In the rows, zero is written as 128.
Rotation paths and how fast each direction turns (degrees a step)
Each turn is a multiple of 5 degrees from 10 to 175, or 0.
Each row of a path follows its step; steps can be skipped.
Path 1:
step 0: [126 132 125 129 125 133 134 130 131 129 125 132 131 119 123 125 130 138
 131 122 129 122 125 123 129 127 120 136 130 133 121 136 126 131 123 136
 122 128 136 134 113 133 138 122]
step 1: [122 128 138 131 132 132 123 132 115 137 116 132 131 119 128 125 127 131
 137 122 137 126 130 119 125 134 128 129 137 134 121 122 124 123 125 124
 130 132 131 130 126 129 129 133]
step 2: [128 126 131 123 136 131 131 126 123 129 136 132 135 117 127 111 135 133
 137 127 124 135 123 123 124 130 123 124 123 141 123 130 130 126 132 129
 131 127 126 128 124 130 135 123]
step 3: [134 133 135 123 134 128 128 131 120 132 129 132 130 122 123 120 130 128
 136 127 124 119 134 130 132 132 130 131 144 129 130 124 126 128 131 134
 130 133 114 136 125 121 130 123]
step 4: [137 126 131 125 133 140 138 138 130 134 134 121 134 125 132 122 130 127
 145 124 128 127 133 132 127 122 132 131 125 129 122 134 127 125 119 133
 131 129 126 128 123 134 128 122]
step 5: [131 130 128 129 136 137 120 131 122 131 122 122 133 126 124 122 133 130
 124 131 130 122 130 126 134 124 130 136 135 126 123 128 124 130 129 135
 136 143 134 134 124 135 138 121]
step 6: [125 126 127 123 136 134 131 123 124 134 124 132 139 134 129 122 135 128
 135 125 133 125 131 126 123 131 123 131 124 128 118 122 127 130 114 135
 127 126 125 136 127 139 135 136]
step 7: [124 135 123 120 130 124 126 131 125 129 129 132 127 116 122 124 131 133
 126 122 128 124 121 126 122 126 130 132 138 137 125 123 124 121 121 136
 128 129 131 130 115 135 140 123]
step 8: [134 128 136 135 131 128 123 125 119 135 122 134 131 116 128 127 122 131
 142 120 131 127 134 122 125 125 128 128 130 137 121 123 127 135 122 126
 127 128 117 127 122 136 130 128]
step 9: [130 127 132 123 138 137 121 133 124 128 127 125 133 122 129 110 127 133
 134 119 121 125 122 128 128 127 129 131 130 136 131 134 128 125 133 127
 133 117 130 130 122 129 135 123]
[130 128 130 127 127 129 128 127 127 126 130 126 128 129 130 125 127 125
 129 127 128 125 127 128 130 126 129 127 126 127 130 127 129 126 128 126
 129 130 126 130 128 126 126 124]
55
[129 128 130 130 130 126 129 128 126 130 128 128 127 127 127 129 128 128
 124 130 129 125 128 125 128 125 129 129 130 128 130 128 129 131 130 129
 127 131 128 130 126 126 127 130]
155
[126 125 127 127 126 127 128 129 129 126 131 127 128 127 126 130 128 127
 131 129 128 125 128 126 130 128 128 129 129 127 127 125 128 128 130 132
 128 126 126 126 125 129 127 129]
95
Path 2:
step 0: [125 128 111 126 131 127 136 125 130 122 129 128 127 125 132 127 126 134
 125 130 130 133 128 129 130 115 130 128 129 138 138 128 123 125 131 120
 132 130 129 121 129 132 131 118]
step 1: [130 116 127 121 130 130 127 121 133 125 121 124 123 133 130 132 128 133
 128 135 131 127 126 126 132 122 133 124 131 131 135 119 125 133 126 123
 124 124 137 135 129 116 134 136]
step 2: [129 130 132 133 131 135 118 134 128 124 132 128 121 126 124 125 125 135
 124 131 118 129 127 123 130 121 127 121 125 136 137 126 125 130 123 129
 133 131 128 133 145 133 131 130]
step 3: [122 131 129 137 126 127 135 127 133 119 135 125 135 122 132 136 131 142
 126 127 126 130 123 128 130 123 127 114 128 128 133 122 126 124 134 123
 123 127 133 132 124 133 124 130]
step 4: [126 125 117 126 133 131 136 135 129 126 121 119 132 132 134 128 127 136
 122 133 128 128 128 128 126 121 139 124 125 135 124 127 115 137 128 129
 133 132 128 134 128 126 128 124]
step 5: [133 125 125 113 133 131 127 121 135 123 130 130 119 127 123 137 124 137
 126 131 127 133 127 129 131 117 129 129 128 137 136 122 130 124 124 125
 135 128 130 128 127 130 131 123]
step 6: [131 127 131 138 127 138 124 128 134 120 131 122 129 128 127 128 133 127
 122 135 133 132 131 129 131 123 129 122 133 129 137 118 123 130 119 122
 123 125 136 136 135 122 134 132]
step 7: [118 126 120 137 138 129 128 130 120 124 131 126 127 125 128 125 122 138
 126 127 122 136 123 119 132 122 129 122 133 134 135 128 124 127 135 126
 131 129 130 133 137 135 127 130]
step 8: [128 124 128 126 131 125 136 127 135 120 125 128 128 134 139 133 132 144
 127 128 127 124 122 123 122 122 128 116 123 133 131 120 125 134 127 127
 124 124 131 126 122 128 132 126]
step 9: [132 132 123 119 124 131 131 133 136 127 124 122 124 126 125 130 126 129
 124 136 122 128 131 130 134 115 135 122 119 134 134 130 116 128 125 127
 131 134 129 132 137 123 129 128]
[128 128 127 127 129 129 126 126 128 126 130 131 129 127 127 126 128 129
 129 128 127 128 125 128 128 129 127 129 128 132 123 125 129 128 128 127
 129 130 126 124 130 131 130 128]
140
Path 3:
step 0: [124 128 131 122 129 117 116 121 136 124 124 135 132 128 133 123 131 130
 125 123 123 126 125 127 140 140 132 127 124 128 130 136 124 127 122 121
 135 124 132 131 132 127 130 121]
step 1: [121 129 134 131 124 127 123 126 138 129 123 124 125 128 128 129 130 130
 124 120 133 127 124 125 136 127 131 134 132 120 127 129 129 138 113 116
 140 124 135 130 126 124 123 126]
step 2: [130 125 125 134 125 123 128 132 131 136 118 130 126 136 130 120 125 126
 129 124 131 131 128 136 128 135 132 132 135 114 125 131 125 129 111 119
 126 127 123 128 133 131 131 126]
step 3: [124 130 124 131 127 115 127 125 138 136 124 135 128 132 141 124 128 127
 135 130 117 133 122 130 133 136 129 128 128 125 134 123 129 129 123 120
 134 121 127 124 133 132 136 123]
step 4: [113 127 134 133 124 118 128 123 133 124 132 129 128 129 137 127 123 129
 131 123 121 131 121 117 129 136 132 131 137 122 129 130 129 136 122 119
 135 134 129 124 127 127 123 130]
step 5: [124 130 135 130 126 121 117 126 134 125 125 125 127 134 122 117 121 132
 133 121 125 129 132 130 130 136 125 140 137 118 128 130 126 133 126 120
 123 131 122 129 130 129 126 119]
step 6: [124 132 130 129 137 124 125 130 137 136 125 127 127 128 128 116 128 132
 132 120 123 132 128 127 131 135 134 130 118 115 135 119 123 133 125 122
 132 124 128 134 128 131 134 121]
step 7: [123 134 126 135 131 128 129 128 139 130 125 131 129 122 134 129 121 126
 128 120 117 130 127 119 130 125 135 123 130 116 129 123 128 135 114 123
 131 135 119 121 127 125 130 127]
step 8: [132 131 134 136 125 120 128 123 134 122 126 131 118 136 130 124 125 131
 126 130 117 133 131 126 124 133 119 133 131 111 128 127 131 129 123 126
 128 134 121 121 130 123 133 126]
step 9: [122 133 135 134 130 110 125 138 132 127 128 133 123 132 122 121 123 128
 133 128 118 130 123 122 129 137 126 126 120 122 133 125 122 126 128 126
 130 128 129 133 132 120 127 124]
[127 130 130 126 127 126 131 132 126 128 126 129 128 131 127 125 126 127
 129 128 131 128 131 129 129 128 129 127 126 128 129 128 128 128 130 127
 127 127 128 126 130 128 131 127]
110
Path 4:
step 0: [128 126 123 123 131 129 133 119 125 123 132 126 126 122 125 130 129 130
 124 135 118 129 124 123 130 128 135 131 123 131 134 123 128 125 119 126
 138 137 124 128 137 141 139 131]
step 1: [128 132 126 119 136 132 135 124 133 132 122 133 130 135 128 120 129 128
 131 124 127 131 126 119 138 135 135 137 124 127 132 115 126 132 123 131
 124 136 129 133 134 120 131 128]
step 2: [124 126 128 127 124 130 131 123 133 129 133 126 117 124 134 124 121 122
 130 124 138 129 117 123 137 124 132 124 126 135 121 126 127 121 127 134
 134 134 128 132 135 122 140 128]
step 3: [127 142 126 116 134 137 137 126 134 129 122 130 128 121 138 127 127 131
 125 124 121 133 124 132 137 127 129 118 122 135 127 129 130 125 129 129
 127 128 121 126 127 133 130 132]
step 4: [125 135 122 120 127 125 126 116 126 132 130 132 126 124 134 130 122 119
 124 126 127 140 134 118 132 124 141 126 134 131 128 127 135 126 131 129
 120 127 129 135 128 122 125 123]
step 5: [123 131 119 126 134 126 134 120 122 134 127 128 133 119 137 125 128 127
 128 131 131 134 127 131 134 114 119 135 134 126 120 125 133 125 120 132
 135 126 130 127 126 131 133 124]
step 6: [133 133 131 131 129 116 137 126 133 132 127 131 130 125 132 132 124 130
 137 125 124 131 127 124 139 124 125 126 129 135 126 122 127 125 115 119
 117 127 126 126 128 128 120 119]
step 7: [123 133 124 137 126 123 123 127 132 138 129 126 121 125 139 116 129 130
 127 129 134 133 129 136 127 125 130 133 128 139 126 121 128 123 133 121
 123 120 134 135 128 129 126 122]
step 8: [123 127 127 129 132 129 140 132 133 135 131 129 132 129 129 123 128 127
 128 126 120 126 126 129 122 122 125 127 136 133 126 138 129 109 125 124
 122 117 130 126 119 129 131 125]
step 9: [122 126 130 125 130 126 125 127 126 131 121 132 122 122 119 127 139 120
 135 128 125 135 130 134 120 124 126 121 137 135 126 128 129 130 122 123
 117 120 128 138 130 133 120 124]
[126 126 126 125 128 128 127 127 130 127 126 128 127 127 128 129 129 127
 124 130 125 127 129 126 126 127 129 127 127 127 127 129 129 125 132 127
 127 125 128 127 128 129 128 129]
80
[128 130 126 128 129 128 127 127 127 129 130 127 129 131 130 126 128 129
 126 128 127 130 130 129 128 131 132 132 127 126 130 129 128 128 130 127
 127 129 131 130 127 126 128 127]
115
Path 5:
step 0: [127 128 132 136 132 118 128 128 134 124 131 130 129 130 125 131 133 134
 127 123 133 121 124 137 121 122 130 123 128 131 127 135 120 127 133 117
 129 117 119 127 121 126 123 115]
step 1: [126 124 120 133 130 128 126 133 127 121 122 126 113 126 119 134 130 125
 138 130 140 120 127 122 127 125 116 130 121 126 130 126 129 134 133 125
 127 128 125 132 130 128 117 134]
step 2: [127 137 120 130 124 124 124 132 126 117 130 125 118 132 133 123 128 128
 129 128 122 120 128 129 124 137 137 137 121 120 135 126 136 123 130 132
 123 116 128 128 128 120 129 122]
step 3: [125 145 118 128 120 134 131 131 129 127 135 126 125 125 132 127 124 133
 129 123 139 132 137 132 129 129 129 130 134 127 131 130 120 126 118 133
 122 131 126 135 130 134 122 135]
step 4: [125 140 138 132 134 115 125 135 121 129 137 134 131 127 130 125 124 124
 127 132 131 133 127 129 128 133 123 125 142 123 128 126 132 131 137 130
 126 122 130 138 126 133 134 129]
step 5: [138 133 132 128 124 123 129 134 136 134 119 129 132 129 125 126 130 125
 133 132 130 135 126 125 133 130 127 127 125 111 123 134 134 129 124 130
 130 130 129 122 137 135 128 143]
step 6: [129 129 132 123 132 135 127 133 133 123 127 121 141 128 132 128 127 121
 134 120 113 132 135 127 129 128 135 125 133 125 122 128 138 134 128 118
 119 125 135 125 122 127 128 125]
step 7: [130 132 128 125 125 126 127 121 136 122 127 125 132 124 130 134 127 125
 129 128 124 126 126 125 124 122 121 128 130 126 133 133 116 137 119 125
 138 143 140 127 122 130 137 128]
step 8: [123 134 127 124 128 123 136 116 128 129 126 137 133 137 115 131 126 123
 123 133 125 125 129 128 126 115 125 130 124 134 126 128 135 130 137 124
 122 127 129 125 121 125 138 126]
step 9: [118 127 130 120 121 132 129 124 134 129 112 130 130 126 132 132 133 135
 125 133 124 125 124 126 126 131 128 132 120 136 129 126 127 130 134 138
 133 127 131 125 122 129 115 140]
[128 127 132 124 128 128 129 128 127 129 128 126 131 129 127 130 129 129
 128 131 125 129 129 127 128 125 128 131 128 128 128 129 127 126 127 125
 129 131 129 128 126 128 129 129]
35
[126 129 126 127 127 131 125 130 127 126 128 130 127 130 127 128 126 129
 127 132 129 124 129 127 127 130 130 127 127 130 127 132 128 129 128 128
 130 128 125 129 126 128 128 129]
45
Path 6:
step 0: [138 122 130 126 120 133 124 127 125 128 125 135 128 131 125 125 125 122
 135 129 123 128 137 129 121 125 118 131 124 126 135 129 122 137 127 128
 129 130 134 135 133 122 126 128]
step 1: [131 122 129 118 126 123 126 125 134 125 126 134 127 124 134 129 133 133
 131 124 128 124 135 130 121 140 123 133 124 127 137 122 123 132 136 126
 121 131 135 129 132 127 127 129]
step 2: [132 129 136 124 125 125 136 125 135 130 126 137 133 126 122 135 130 135
 138 130 136 123 126 127 117 130 126 133 124 125 135 132 125 133 126 134
 129 127 126 132 130 125 126 126]
step 3: [131 123 127 122 126 126 130 120 126 127 120 124 124 123 125 123 133 142
 137 131 132 133 131 128 122 119 129 130 124 122 134 126 119 131 130 128
 129 124 131 134 126 128 129 122]
step 4: [137 124 133 124 129 120 127 119 125 127 124 139 130 125 124 125 130 131
 134 127 128 129 131 133 122 126 127 128 139 127 126 132 128 125 135 125
 127 119 134 138 126 125 126 131]
step 5: [140 130 123 131 134 121 126 121 125 134 127 135 126 128 129 126 130 129
 137 127 130 127 132 124 118 131 127 126 127 132 129 128 122 129 126 127
 123 128 133 127 134 117 134 120]
step 6: [132 129 130 116 127 120 128 130 130 131 122 125 128 128 133 130 132 130
 139 132 127 123 136 127 129 128 129 121 133 132 139 138 127 132 131 128
 125 128 130 131 131 119 132 129]
step 7: [135 129 130 122 126 136 128 121 133 119 130 125 123 132 123 136 124 130
 136 133 131 125 136 129 117 130 123 126 133 130 134 133 124 132 123 126
 126 124 137 131 128 126 132 126]
step 8: [135 121 131 125 119 131 128 125 129 125 124 131 125 125 123 125 129 133
 127 124 121 121 130 128 125 130 127 129 129 126 136 133 116 131 127 117
 126 130 131 134 132 118 121 124]
step 9: [137 124 132 128 134 126 124 122 138 125 130 130 130 121 129 126 132 132
 128 125 139 121 131 139 124 134 128 133 129 132 136 133 123 133 133 131
 125 130 131 135 128 126 125 123]
[128 131 127 128 126 128 129 124 130 127 128 128 126 130 126 126 127 126
 129 126 128 129 129 128 126 126 130 128 127 129 131 128 129 125 132 129
 126 129 126 127 128 127 126 128]
0
